128 stands for zero in the data rows.
Each group lies on its own hidden line, plane or larger flat surface, and a surface may be shifted away from zero. There are 4 groups. Groups are numbered from 0 in the order they first appear among the rows asked about.
The table:
171 153 112 161 144 118 152 138 65 104 125 125 145 143 117 78
105 126 120 103 206 177 62 129 98 139 151 111 80 88 86 153
96 65 131 69 119 133 124 174 176 164 118 124 121 152 140 173
133 173 161 148 133 121 220 134 147 154 148 107 106 126 134 89
145 104 136 110 178 70 164 123 121 103 171 118 184 136 166 120
91 68 142 68 114 131 123 148 186 159 117 133 111 147 136 184
93 145 167 80 111 128 98 81 185 125 146 143 98 109 105 191
144 137 169 102 157 131 99 154 88 66 106 151 100 141 110 115
91 136 136 105 141 142 132 147 85 145 98 157 66 63 65 128
163 116 94 149 140 118 156 175 74 128 109 117 153 169 134 87
98 116 82 89 66 106 112 101 107 166 80 135 126 99 168 93
133 66 93 109 132 133 150 200 116 150 99 116 136 166 150 122
118 114 120 77 63 98 101 153 87 123 120 158 56 138 105 129
171 117 97 152 143 115 153 174 73 126 115 113 144 164 131 84
136 126 129 112 184 110 142 117 133 96 118 115 206 132 170 115
98 62 129 65 126 137 131 162 173 157 110 131 116 159 148 184
75 126 120 79 154 101 183 114 172 160 148 126 161 107 127 179
106 55 126 77 126 133 140 184 158 156 108 122 116 166 154 162
157 198 147 159 130 112 133 72 88 90 141 136 144 109 104 105
109 121 130 79 130 85 123 136 100 90 87 142 130 123 175 70
91 145 164 82 111 128 106 78 177 128 153 145 101 105 111 190
128 111 126 94 152 65 157 113 119 118 141 126 175 127 191 104
114 109 97 87 36 93 104 124 112 168 132 139 74 132 107 144
121 133 154 100 134 147 81 146 90 78 71 149 99 133 116 105
118 147 126 121 102 190 74 133 114 133 82 136 107 132 67 143
90 77 145 64 113 133 117 135 187 153 130 133 104 132 134 191
146 101 105 121 129 73 176 85 150 162 187 95 185 131 139 156
91 110 164 69 113 138 106 102 192 145 140 129 106 115 117 200
181 125 125 91 182 164 129 125 170 148 88 109 166 154 167 172
176 132 98 164 153 115 156 157 60 120 111 117 148 152 127 74
115 191 158 112 117 121 109 57 150 111 166 144 112 101 91 159
123 189 165 125 120 123 103 53 144 104 161 139 123 97 96 154
155 114 99 204 105 164 116 122 134 120 73 93 86 127 129 80
119 52 116 80 124 133 147 195 140 160 99 125 124 173 152 153
85 93 149 64 111 129 116 128 194 150 124 123 105 132 128 197
177 173 146 93 185 141 196 130 154 185 113 54 122 134 115 148
179 144 102 162 145 115 152 138 65 104 127 123 150 152 121 82
156 131 147 150 161 149 128 114 150 119 177 107 156 158 60 193
126 198 159 130 122 119 115 51 126 104 156 147 122 94 89 140
131 130 83 142 193 126 154 83 157 133 131 85 124 179 143 196
107 123 98 148 85 135 150 140 147 141 67 120 117 87 125 64
125 125 150 89 174 119 151 95 145 153 192 134 137 116 117 213
159 110 165 186 84 174 98 136 112 127 104 142 90 97 84 83
156 118 89 167 188 138 130 87 148 125 137 90 106 171 138 187
153 131 147 143 188 140 150 108 148 103 161 110 199 143 107 159
166 178 116 171 144 114 141 114 69 98 137 128 146 130 108 75
90 145 167 80 112 131 107 83 184 133 150 148 107 104 103 189
109 121 57 144 172 117 162 103 160 136 104 77 122 152 147 157
133 124 203 104 138 135 125 112 125 143 194 171 123 115 85 187
159 104 132 124 158 73 167 111 135 134 199 103 180 144 128 165
102 114 93 77 118 74 148 112 112 135 106 129 156 100 193 83
68 124 129 85 105 115 178 133 149 165 127 148 147 65 115 137
158 110 168 188 87 167 103 132 111 131 103 137 82 101 100 85
103 53 118 68 124 124 135 172 158 162 112 129 115 157 156 169
85 113 149 113 78 128 159 146 142 156 102 159 140 55 103 86
165 90 93 133 143 122 155 186 88 134 104 113 147 173 139 99
169 188 127 161 140 123 140 90 82 91 139 129 142 121 100 94
153 86 96 124 146 124 152 195 95 144 113 109 136 172 148 101
169 140 102 159 145 119 150 154 62 112 119 120 155 144 130 74
99 61 129 67 126 134 132 183 168 165 116 121 114 159 148 170
119 139 88 131 67 169 99 87 146 199 106 112 149 116 77 161
96 151 159 161 169 141 152 120 112 139 202 77 84 122 117 84
150 81 93 117 142 126 157 188 88 139 102 116 148 167 144 107
177 121 181 143 164 156 107 102 126 137 179 130 100 153 98 196
101 120 72 111 60 118 122 83 136 198 106 120 154 105 142 132
109 124 201 93 112 132 143 126 128 160 177 176 137 78 76 157
116 107 86 96 33 97 107 111 115 185 135 130 88 122 105 149
160 122 166 116 148 131 105 155 117 91 165 135 95 165 60 172
127 99 123 67 81 51 133 141 99 126 153 139 79 131 144 116
98 63 136 69 122 135 129 160 179 162 117 123 112 153 149 184
126 108 88 92 42 87 116 100 120 194 151 119 102 129 108 157
181 114 162 161 162 153 103 95 122 123 172 130 93 157 106 186
87 104 155 67 109 134 115 114 197 145 130 138 97 123 125 201
120 116 105 71 54 71 116 132 97 143 127 149 72 127 144 108
161 127 172 125 168 146 115 141 126 80 159 130 134 168 58 168
154 167 152 121 178 139 207 118 145 171 146 57 113 154 121 124
169 183 123 165 140 117 140 94 71 95 132 133 140 124 101 93
Some new rows, each followed by its group:
130 137 142 106 182 122 137 122 122 92 91 121 190 123 170 90 0
135 142 140 163 124 131 165 122 158 113 158 138 138 142 188 86 1
169 119 163 118 143 127 108 149 125 105 182 133 110 166 50 175 0
168 152 107 161 148 115 148 138 66 106 126 127 148 145 115 80 2
126 197 159 142 127 112 115 53 122 99 154 144 128 95 80 140 2
84 124 160 76 112 132 110 86 185 141 145 145 105 113 107 185 2
113 50 115 79 128 129 133 181 166 160 102 117 123 164 159 157 2
92 67 142 63 116 130 128 150 178 166 122 126 111 144 135 189 2
134 113 118 185 81 165 123 134 131 121 81 115 97 113 120 69 3
138 124 128 97 179 70 160 118 115 94 137 121 175 129 180 95 0
113 126 162 79 157 124 158 109 142 160 185 144 142 109 108 204 3
150 126 132 120 188 126 135 93 149 134 183 120 119 147 119 224 3
110 58 112 81 130 129 137 190 152 165 112 118 117 166 156 157 2
160 129 118 112 129 147 132 125 169 118 96 161 167 147 202 136 1
139 103 91 109 76 78 148 105 140 184 189 119 129 135 108 179 0
138 115 145 192 77 167 119 139 116 117 90 130 93 95 100 57 3
111 129 141 88 177 113 163 95 157 151 176 129 142 132 121 213 3
138 119 122 125 67 149 97 121 129 170 142 128 93 146 38 186 0
106 149 103 107 90 165 84 109 110 139 57 138 128 106 108 119 0
117 118 204 98 107 143 130 131 126 153 162 172 139 78 73 130 3
112 148 144 144 101 114 187 140 135 123 124 182 114 103 152 88 1
159 198 141 153 132 119 124 66 93 96 148 139 129 109 98 110 2
99 124 73 164 109 136 161 129 155 141 63 93 123 119 142 80 3
153 121 205 117 130 155 122 119 120 144 181 165 118 111 77 173 3
68 141 135 129 166 145 113 138 86 142 145 136 58 76 61 120 1
106 121 180 80 132 121 159 118 144 156 173 160 145 88 97 184 3
114 57 114 81 127 135 143 183 158 163 103 120 122 171 149 166 2
99 127 68 126 170 119 171 105 169 142 109 79 132 153 159 166 3
145 116 163 178 84 164 103 137 119 128 105 142 92 94 94 72 3
94 152 176 95 113 119 107 68 179 122 154 143 107 105 105 185 2
64 129 147 71 114 117 174 140 158 161 143 148 153 73 103 136 3
146 122 134 111 75 139 85 138 117 137 151 133 74 153 51 177 0
170 176 124 170 144 122 143 112 66 93 136 126 146 132 113 86 2
115 119 182 130 74 157 121 148 123 146 130 169 115 71 79 92 3
162 98 99 132 145 123 157 185 87 132 103 119 138 163 140 95 2
How many dimensions does the flat surface of each group have? From group 0 on:
4 4 2 3
